Each pair is two rows. How far apart are they, by a hidden measure? 0 means very close, and 30 very far. Two or three weighted sums of its numbers give each row a place; it is the straight-line distance between the places.
[ 0.25 -0.95  0.35 -0.92 -0.77 -1.08 -0.36  0.42 -0.64  0.49]
[-0.73  1.21 -0.64  0.11  0.82  0.22  0.31 -0.37 -0.01 -0.93] 15
[ 0.84 -0.5   0.44  0.38 -1.4  -1.82 -0.93  1.61 -0.09  1.37]
[-0.1   0.89 -0.62  0.27  1.14  1.49  0.58 -0.57  0.46 -1.02] 8
[ 0.4  -1.05  0.13 -0.98 -0.82 -0.42 -0.42 -0.02 -0.3   0.5 ]
[-0.19  0.84  0.16 -0.09  0.79  1.43  0.44 -0.41  0.12 -0.86] 13
[ 1.05 -0.18  0.29 -0.38  0.4  -0.51  0.52 -0.62 -0.14 -0.53]
[-0.04  1.51 -0.74  0.63  1.07  1.16  0.45 -0.35  0.27 -0.76] 18
[-0.03  0.79 -0.45 -0.02  0.96  0.91  0.4  -0.43  0.23 -0.85]
[ 0.16  0.1   0.5  -1.3  -0.45 -0.95  0.18 -0.21 -0.69  0.16] 6
[ 1.33  0.53 -0.2  -0.99 -0.35  0.46  0.01  0.04 -0.6   0.  ]
[ 0.96  0.04  0.67 -0.97 -1.05 -0.7  -0.68  1.26 -0.41  0.57] 13
[-1.42 -2.56 -0.58  3.5  -2.13 -1.36 -2.58  2.83  0.99  2.97]
[-0.5  -0.53  0.58 -1.15 -0.81 -1.6  -0.57 -0.18 -0.48  0.61] 9
[-1.07 -1.98 -0.16  2.13 -2.01 -1.41 -2.22  2.57  1.03  2.68]
[-0.29  0.92 -0.3   0.54  0.97  1.34  0.44 -1.07  0.32 -0.79] 4
[ 0.01  1.15 -0.3   1.17  1.    1.22  0.34 -1.36  0.41 -0.92]
[ 1.45 -0.23  0.52 -1.53 -0.55  0.22  0.23  0.38 -0.65  0.26] 16
[ 0.47  1.34  0.22 -0.14  0.78  1.38  0.49 -1.2  -0.02 -0.72]
[ 0.61  0.21  0.42 -0.94 -1.01 -0.59 -0.48  1.38 -0.37  0.96] 20
[ 0.35 -0.06  0.3  -0.39 -0.91 -0.21 -0.21  0.74 -0.24  0.6 ]
[ 2.24 -0.52 -0.03 -0.89 -0.33  0.12 -0.11  0.24 -0.74 -0.1 ] 16
[ 0.52  0.54 -0.28 -0.9   0.65  0.51  0.83 -0.55  0.04 -0.73]
[-1.21  0.59 -0.31  1.28  1.2   0.81  0.8  -0.56  0.72 -1.06] 14
[-1.01  0.45  0.03 -0.96 -0.24 -0.85  0.45  0.47 -0.54  0.08]
[ 0.44  0.85  0.43 -1.81 -0.58  0.03  0.31 -0.23 -0.55  0.27] 21
[ 0.37 -0.17  0.43 -0.05 -0.36  1.08  0.14 -0.42 -0.69 -0.01]
[ 0.48 -2.43 -0.21  0.91 -1.99 -1.8  -1.78  2.56  0.58  2.58] 12
[ 1.12  0.31 -0.18 -1.29 -0.07  0.14 -0.09 -0.25 -0.53 -0.3 ]
[ 1.26  0.01 -0.32  0.98  1.06  1.45  0.68 -0.91  0.42 -0.87] 16
[-0.57  1.15  0.05  0.19  1.23 -0.42  0.64 -0.59  0.3  -0.93]
[-1.03 -0.68  0.73 -0.78 -1.11 -0.6  -0.72  1.11 -0.16  0.92] 9
[ 0.7  -0.19  0.56 -0.4  -0.57 -0.69  0.02  0.02 -0.53  0.35]
[ 0.11  1.04  0.16 -0.13 -0.23 -1.26  0.18  0.03 -0.62 -0.03] 15
[-0.22  0.33 -0.84 -0.02  1.11  0.66  0.42 -0.62  0.34 -0.9 ]
[-0.41  2.08 -0.84  0.88  1.03  1.2   0.65 -1.58  0.42 -0.85] 14
[ 0.44  0.22 -0.25  0.12  1.11  0.61  0.62 -1.03  0.29 -0.8 ]
[ 0.33 -0.33 -0.53  1.08  0.85  0.33  0.25 -1.42  0.31 -0.79] 9
[ 0.01 -0.16  0.84 -0.42 -0.87 -1.45 -0.08  0.65 -0.56  0.62]
[-0.22 -0.54  0.61  0.4  -1.59 -1.99 -1.32  1.82  0.03  1.53] 4
[ 0.74 -0.41  0.46 -0.38 -0.63 -1.71 -0.26 -0.22 -0.55  0.18]
[-0.65  0.17  0.21 -0.72 -0.13 -0.66  0.18  0.04 -0.62 -0.1 ] 17
[-0.1  -0.03  0.84 -1.21 -0.22 -1.12  0.07  0.07 -0.41 -0.01]
[-0.32  0.73 -0.13 -0.45  0.65 -0.37  0.66 -0.44 -0.13 -0.53] 8
[-0.18  1.15 -0.72  0.1   0.78  0.54  0.75 -0.79  0.26 -0.82]
[-0.2  -2.33  0.3   1.65 -1.91 -1.61 -2.18  2.65  0.45  2.46] 18
[-0.85  0.76 -0.19  1.27  1.21 -0.2   0.74 -1.09  0.38 -1.02]
[-0.44  0.6  -0.65 -0.61  0.96  0.36  0.42 -0.62  0.3  -0.86] 19
[-0.69 -2.    0.1   0.91 -1.67  0.48 -1.32  1.31  0.23  2.15]
[ 1.05 -1.18  0.84  0.01 -1.05 -0.95 -0.35  0.82 -0.4   0.72] 19
[ 0.29 -0.12  0.63 -1.34 -1.02 -0.76 -0.41  0.83 -0.37  0.79]
[ 0.05  0.36 -0.48  0.68  1.09  1.77  0.11 -0.88  0.37 -0.89] 14
[ 0.04  0.36 -0.28  0.71  1.06 -0.22  0.91 -1.02  0.43 -0.84]
[ 0.78 -0.55  0.59 -1.42 -0.43  0.25  0.18  1.35 -0.37  0.17] 24
[-0.07  0.38 -0.24  0.38  1.1   0.61  0.78 -1.89  0.36 -0.9 ]
[ 0.51 -0.37  0.78 -0.82 -0.76 -0.71 -0.26  0.73 -0.37  0.54] 21
[-1.19 -0.07 -0.6  -0.11  0.82  0.93  0.46 -1.2   0.06 -0.57]
[ 0.54 -0.97  0.65  0.39 -1.5  -0.85 -0.84  1.08 -0.11  1.21] 10
[-0.1   1.14 -0.45 -0.51  0.78  0.78  0.13 -0.67  0.17 -0.9 ]
[-0.55  2.31 -0.25 -0.55  0.98  1.05  0.83 -1.53  0.23 -0.83] 12
[-0.08  0.8  -0.27  0.43  1.08 -0.32  0.49 -0.17  0.3  -0.93]
[-0.34  0.76 -0.65  0.74  1.15  1.49  0.25 -0.22  0.33 -0.95] 11
[ 0.19  0.75 -0.49  0.17  1.16  0.7   0.38 -0.67  0.62 -1.  ]
[ 0.38 -0.05  1.   -0.62 -0.92 -0.06 -0.56  0.84 -0.45  0.61] 10
[ 1.38  0.41 -0.4   0.84  0.57 -0.76  0.73 -0.57 -0.08 -0.63]
[-0.14 -0.06 -0.48  1.4   1.05  1.11  0.27 -1.39  0.31 -0.88] 13
[-0.23 -0.95 -0.74 -0.39  1.16  0.15  0.01 -0.39  0.37 -0.91]
[ 0.15  0.79 -0.42  1.16  0.95 -0.09  0.51 -0.33  0.24 -0.81] 15
[ 0.07  0.08 -0.34  0.43  0.85  0.69  0.66 -1.22 -0.06 -0.87]
[-0.71  0.4  -0.5   1.06  0.93  0.05  0.7   0.07  0.53 -0.96] 23
[ 0.29 -0.33  0.3   0.24 -1.17 -0.46 -0.7   0.74 -0.33  1.12]
[ 0.1  -2.86 -0.42  2.01 -2.05 -2.24 -2.59  2.43  0.72  2.73] 11
[ 0.58 -1.57  0.41  0.99 -1.94 -1.13 -1.97  1.64  0.48  2.28]
[ 0.35  1.37 -0.86  0.47  1.    1.25  0.58 -0.56  0.17 -0.86] 21
[-0.39 -0.43  0.96  0.2  -0.97 -1.02 -0.78  0.42 -0.44  0.87]
[-0.02  0.53 -0.83  0.59  1.04  1.61  0.87 -0.83  0.2  -0.78] 16
[-0.34 -0.47  0.74 -0.2  -1.46 -0.86 -0.35  1.52 -0.04  1.49]
[-0.77 -1.09  0.13  1.43 -1.87 -1.22 -1.82  1.62  0.47  2.1 ] 13
[-0.84 -1.14  0.61  0.85 -1.76 -0.91 -1.48  2.09  0.19  1.82]
[-0.35  0.22 -0.99  0.23  1.29  1.76  0.28 -0.52  0.37 -1.  ] 14
[-0.87  0.57  0.98 -0.3  -0.79 -1.   -0.32  0.89 -0.45  0.49]
[-1.31  0.65 -0.46  0.87  0.77  1.51  0.61 -0.53 -0.01 -0.82] 12
[ 0.03  1.66 -0.72  1.57  1.16  0.67  0.5  -0.72  0.62 -0.96]
[-0.23 -0.76  0.2  -0.83 -0.48 -0.44 -0.15 -0.29 -0.61  0.1 ] 13
[ 0.11 -0.95  0.36 -0.48 -0.84 -0.86 -0.56 -0.28 -0.61  0.69]
[-0.86  0.3  -0.53  0.75  1.19  0.44  0.41 -0.86  0.25 -0.84] 13
[-0.55  0.25 -0.62 -0.29  0.77  0.94  0.39 -0.8   0.04 -0.59]
[ 1.39  0.02  0.09 -1.52 -0.42  0.22  0.21  0.03 -0.45  0.01] 2
[ 0.44 -0.82  0.49 -1.04 -0.94  0.01 -0.66  0.73 -0.38  1.06]
[-0.49 -0.44  0.43 -0.62 -1.15 -0.11 -0.26  0.64 -0.37  0.71] 14
[-0.47  1.02 -0.45  0.18  0.86  0.85  0.5  -0.77  0.31 -0.86]
[ 1.09  0.08  0.1  -1.15 -0.63  0.06  0.19  1.6  -0.69  0.45] 22
[ 0.29  0.4  -0.31  0.35  0.58  1.54  0.14 -0.48 -0.02 -0.65]
[ 0.83 -1.79  0.5   1.15 -1.62 -0.64 -1.37  1.38  0.07  1.85] 13
[-1.01 -2.81 -1.16  2.7  -2.29 -2.22 -3.06  2.45  1.24  3.4 ]
[ 1.22  0.43  0.63 -0.21 -0.48 -0.82  0.24  0.58 -0.72  0.3 ] 29
[-0.29 -1.28  0.6   1.01 -1.75 -1.87 -1.9   1.99  0.39  2.09]
[ 0.61  0.26 -0.08  1.22  1.02  1.13  0.88 -1.11  0.42 -0.84] 10
[ 0.57  0.98 -0.4   0.26  0.77  1.73  0.24 -1.01  0.22 -0.86]
[ 0.47  0.1   0.43 -0.85 -0.35 -0.14  0.12 -0.41 -0.57  0.12] 7
[ 0.15 -0.51  0.12 -1.04 -0.37 -0.85 -0.15  0.87 -0.58  0.29]
[-0.16 -1.17  0.52 -0.76 -0.93 -1.78 -0.16  1.34 -0.52  0.89] 7
[-0.07 -2.32  0.04  0.45 -1.61 -2.56 -1.86  1.56  0.26  1.86]
[ 2.23  0.6   0.61 -1.38 -0.59 -0.31  0.    0.14 -0.61  0.19] 4
[ 0.25  0.07 -0.37  0.19  0.85  0.38  0.55 -0.9   0.14 -0.72]
[-0.33 -2.04  0.5   0.29 -1.81 -0.7  -1.88  2.09  0.48  2.07] 6
[ 0.35  0.84 -0.13  0.2   0.98  0.74  0.71 -0.79  0.07 -0.78]
[ 0.04  0.44 -0.44  0.31  0.8   0.22  0.27 -0.66  0.2  -0.77] 1
[-0.42  0.27 -0.04  1.07  1.07  0.37  0.66 -1.1   0.36 -0.89]
[ 0.57 -0.72  0.21 -1.5  -0.44 -0.13 -0.06  0.74 -0.5  -0.07] 22
[ 0.1   0.12  0.25  0.93  0.97  0.75  0.73 -0.62  0.47 -0.78]
[-0.94 -2.42 -0.46  1.19 -1.61 -0.69 -1.61  2.12  0.28  1.99] 21
[ 1.28  0.67 -0.23  0.14  0.91  0.4   0.26 -0.86  0.16 -0.71]
[ 0.2  -1.38  0.18 -0.87 -1.44 -1.03 -1.    1.32 -0.15  1.33] 11
[ 0.27  1.2  -0.21  0.68  0.99  1.21  0.56 -0.73  0.5  -0.82]
[-0.31 -1.14  0.95 -0.95 -0.85 -0.01 -0.17  0.52 -0.53  0.62] 12
[-0.99  0.63 -0.42  1.22  0.89  0.58  0.39 -1.05  0.23 -0.85]
[-0.37  0.7  -0.2   0.04  0.73  1.03  0.62 -1.3   0.06 -0.7 ] 9
[-0.54 -1.61  0.55  1.35 -1.83 -1.88 -1.92  1.44  0.38  2.14]
[ 0.11  1.53 -0.03 -0.35  0.55  0.76  0.24  0.05 -0.03 -0.6 ] 24
[-1.17 -1.25  0.05 -0.53 -0.82  0.66 -0.25  0.41 -0.38  0.43]
[ 0.5  -0.21 -0.58 -0.16  0.88  0.77  0.95 -1.53  0.11 -0.82] 18
[ 0.37  1.2  -0.43  0.    1.15  0.74  0.57 -0.83  0.36 -0.83]
[-0.91  0.36 -0.65  0.01  1.08  1.44  0.73 -1.64  0.35 -0.87] 8
[-0.52 -0.71  0.42  0.04 -1.2   0.17 -0.81  0.43 -0.28  1.14]
[ 0.69  0.3  -0.53 -0.87  0.18  0.2   0.26 -0.9  -0.32 -0.22] 9
[ 0.56 -0.82  0.88 -0.32 -0.73  0.17  0.05  0.08 -0.43  0.51]
[ 0.65 -0.78  0.95 -0.95 -0.91 -1.2  -0.45  0.43 -0.32  0.66] 5
[ 0.81 -1.29  0.58  0.26 -1.32 -1.15 -0.62  0.48 -0.33  1.15]
[ 0.3   0.49  0.82 -1.72 -0.41 -1.01  0.15  0.23 -0.42  0.25] 20
[ 0.37  1.04  0.08 -0.43 -0.04  0.09  0.28 -0.17 -0.48 -0.06]
[ 1.32 -0.8   0.57 -0.46 -0.75 -0.74 -0.42  0.77 -0.27  0.56] 11
[ 0.59  0.67 -0.64  1.52  1.1   1.33  0.72 -0.93  0.33 -0.95]
[ 0.25 -0.31  0.18 -1.42 -0.59  0.35 -0.38  0.01 -0.46  0.13] 9
[ 0.48  0.72 -0.56  0.6   0.94  1.4   0.86 -1.    0.41 -0.85]
[ 0.48  0.9  -0.51 -0.19  0.86  1.39  0.16 -1.39  0.16 -0.78] 9
[-0.41  0.5  -0.24 -0.81  0.74  1.08  0.76 -0.26  0.19 -0.81]
[-0.03 -0.56 -0.95  0.64  1.18  1.17  0.62 -0.57  0.58 -0.93] 13
[ 1.08 -0.25  0.43 -0.86 -0.38  0.12  0.64  0.1  -0.66  0.02]
[ 0.48  1.95  0.24 -1.84 -0.24  0.06  0.26  0.1  -0.57  0.02] 18
[-0.68  0.03 -0.06 -1.15  0.13 -0.77  0.51 -0.9  -0.49 -0.39]
[ 0.32 -1.08 -0.09 -0.9  -0.89 -0.43 -0.72  0.5  -0.39  0.88] 16
[-0.79  0.76 -0.42  0.49  0.91  0.36  0.38 -0.87  0.33 -0.89]
[ 0.74  1.07  0.63 -0.88  0.17  0.34  0.13 -0.5  -0.6  -0.32] 8
[-0.13  0.02 -0.34  0.7   1.06  1.52  0.68 -0.58  0.51 -0.94]
[ 0.27  0.83 -0.34 -0.25  0.89  0.54  0.51 -0.45  0.26 -0.73] 8
[ 0.2  -0.06  0.38 -0.73 -0.43 -0.72  0.32 -0.44 -0.48 -0.19]
[-0.25  1.34 -0.66  1.17  0.91  0.31  0.46 -1.03  0.17 -0.76] 6
[ 0.43 -1.06 -0.52  0.39  0.98  0.24  0.2   0.07  0.4  -1.06]
[-0.31 -0.86  0.71 -0.64 -1.08 -1.36 -0.49  1.19 -0.26  1.08] 8
[ 1.04  0.41 -0.36  0.52  0.74  2.34  0.61 -0.74  0.09 -0.79]
[-1.51  0.79 -0.33 -0.69  0.75  1.22  0.44 -1.2   0.27 -0.75] 16
[-0.04 -1.85  0.98 -0.92 -1.48 -1.34 -0.69  0.72 -0.05  1.14]
[-0.46  0.11  0.56 -1.38 -0.62  0.27 -0.33  0.09 -0.57  0.34] 14
[ 1.26 -1.82  0.62 -0.38 -0.87 -0.4  -0.33  0.61 -0.36  0.81]
[ 0.03 -0.32 -0.42  0.34  0.89  1.    0.25 -0.38  0.11 -0.76] 11
[ 0.17  0.17 -0.13  0.34  1.2  -0.38  0.88 -0.82  0.38 -0.9 ]
[-0.24  1.07 -0.1   0.84  1.1   0.26  0.33 -0.8   0.52 -0.92] 2
[ 0.69  0.27  0.86 -0.83 -0.37 -0.24  0.    0.21 -0.54  0.29]
[-0.99 -3.61 -0.37  3.16 -2.12 -1.05 -2.81  3.21  1.    2.94] 14
[ 0.12  0.4  -0.85  0.2   1.15  0.27  1.18 -1.09  0.39 -0.87]
[-0.14  0.75 -0.49  0.71  1.24  0.97  1.   -0.24  0.64 -1.01] 11
[ 0.91  0.49  0.53 -0.46 -0.17  0.33  0.35 -0.4  -0.57 -0.15]
[ 0.95  0.46 -0.58  0.03  0.96  1.18  0.64  0.42  0.14 -0.76] 18
[-1.49 -2.23 -0.27  2.06 -1.94 -1.66 -1.92  2.07  0.45  2.32]
[-0.29  0.46  0.52 -0.76 -0.55  0.48 -0.05 -0.05 -0.68  0.37] 3
[-0.83 -0.07 -0.48 -0.04  0.89  0.97  0.82 -1.18  0.36 -0.88]
[-0.86  0.16  0.76 -1.16 -0.69  0.37 -0.11  0.03 -0.55  0.36] 8
[-0.34  0.09 -0.27  0.85  0.99  1.4   0.7  -0.68  0.41 -0.86]
[-0.21  0.58 -0.53  1.38  1.23  1.53  0.55 -0.75  0.46 -0.92] 2
[ 0.45  0.06  0.5  -1.48 -0.41 -0.36  0.24  0.21 -0.52  0.29]
[-0.36  0.45 -0.53  0.27  1.02  1.04  0.49 -1.25  0.18 -0.8 ] 10
[-0.67  0.9  -0.46  0.78  1.18  1.44  0.3  -0.85  0.26 -0.94]
[-0.6  -0.15 -0.61 -0.24  0.98  0.29  0.7  -0.31  0.28 -0.77] 8
[-0.42  0.25  0.3  -0.81  0.71  0.27  0.57 -1.    0.25 -0.8 ]
[ 0.17 -0.47  0.84 -0.49 -1.26 -1.41 -0.75  1.77 -0.23  1.03] 17
[ 0.52 -2.01  0.58  1.65 -1.71 -0.59 -1.33  2.01  0.19  1.88]
[ 0.09 -0.11 -0.64 -0.35  0.9   0.58  0.36 -1.38  0.36 -0.89] 15
[-0.5  -0.51 -0.46 -0.7   0.99  0.42  0.31 -1.48  0.22 -0.89]
[-0.87 -2.13  0.03  2.79 -1.84 -0.69 -2.23  1.97  0.59  2.41] 8
[ 0.14  0.58 -0.25  0.89  1.07  1.15  0.46 -0.47  0.51 -0.88]
[-0.5   0.04 -0.76  0.45  1.18 -0.24  0.58 -0.83  0.31 -0.93] 4
[-1.45  2.45 -0.42 -0.08  0.97  0.29  0.7  -1.5   0.35 -0.82]
[ 0.59  0.97 -0.16 -0.29  0.7  -0.02  0.34 -1.66 -0.26 -0.68] 23
[ 0.15  0.57 -0.57  0.71  0.95  0.04  0.53 -0.52  0.34 -0.77]
[ 1.36  0.61  0.14 -1.8  -0.28 -0.4   0.22  0.7  -0.61 -0.03] 15
[ 0.59  0.82 -0.87 -0.25  0.91  0.55  0.38 -0.94  0.3  -0.84]
[ 1.1   0.65  0.74 -0.46 -0.87  0.5  -0.24  1.19 -0.26  0.51] 15
[ 0.19 -0.04  0.09 -0.71 -0.06 -0.67  0.15 -0.4  -0.37 -0.13]
[-0.16  0.66  0.06 -0.15  0.92 -0.03  0.85 -0.98  0.19 -0.93] 8
[ 0.23 -0.94  0.   -0.4  -0.45 -0.87  0.03 -0.46 -0.48  0.16]
[-0.67  1.34 -0.33 -0.5   1.07  0.49  0.72 -0.81  0.15 -0.83] 17
[ 0.34  1.11 -0.71  0.86  1.16  0.78  1.05 -0.6   0.41 -0.86]
[-0.3  -0.21  0.54 -0.59 -1.52 -1.12 -1.39  1.89  0.13  1.66] 6
[-0.82  2.07 -0.61  0.28  1.22  1.17  0.38 -0.68  0.42 -0.93]
[ 0.35  0.71 -0.29  0.58  0.98  2.22  0.68 -1.31  0.65 -0.92] 24
[ 0.61  0.29 -0.81  0.31  1.08  0.56  0.59 -0.41  0.38 -0.92]
[ 0.06 -0.61  0.26 -0.72 -0.31 -0.18  0.33  0.06 -0.71 -0.09] 10
[ 0.21  1.92 -1.05  0.57  1.03  0.55  0.64 -1.15  0.48 -0.97]
[ 0.61  0.6  -0.45  0.39  0.93  2.23  0.2  -0.61  0.23 -0.81] 19
[ 0.64  0.4   0.4  -0.26 -0.34 -0.48 -0.1   0.85 -0.58  0.1 ]
[-0.51 -1.34  0.55  1.22 -1.74 -1.28 -0.93  1.42  0.32  1.86] 19
[ 0.28  0.51 -0.22 -0.54  0.49  0.38  0.33 -0.63 -0.2  -0.54]
[ 0.44  0.36 -0.13 -0.32  1.12  1.63  0.64  0.2   0.28 -0.92] 10
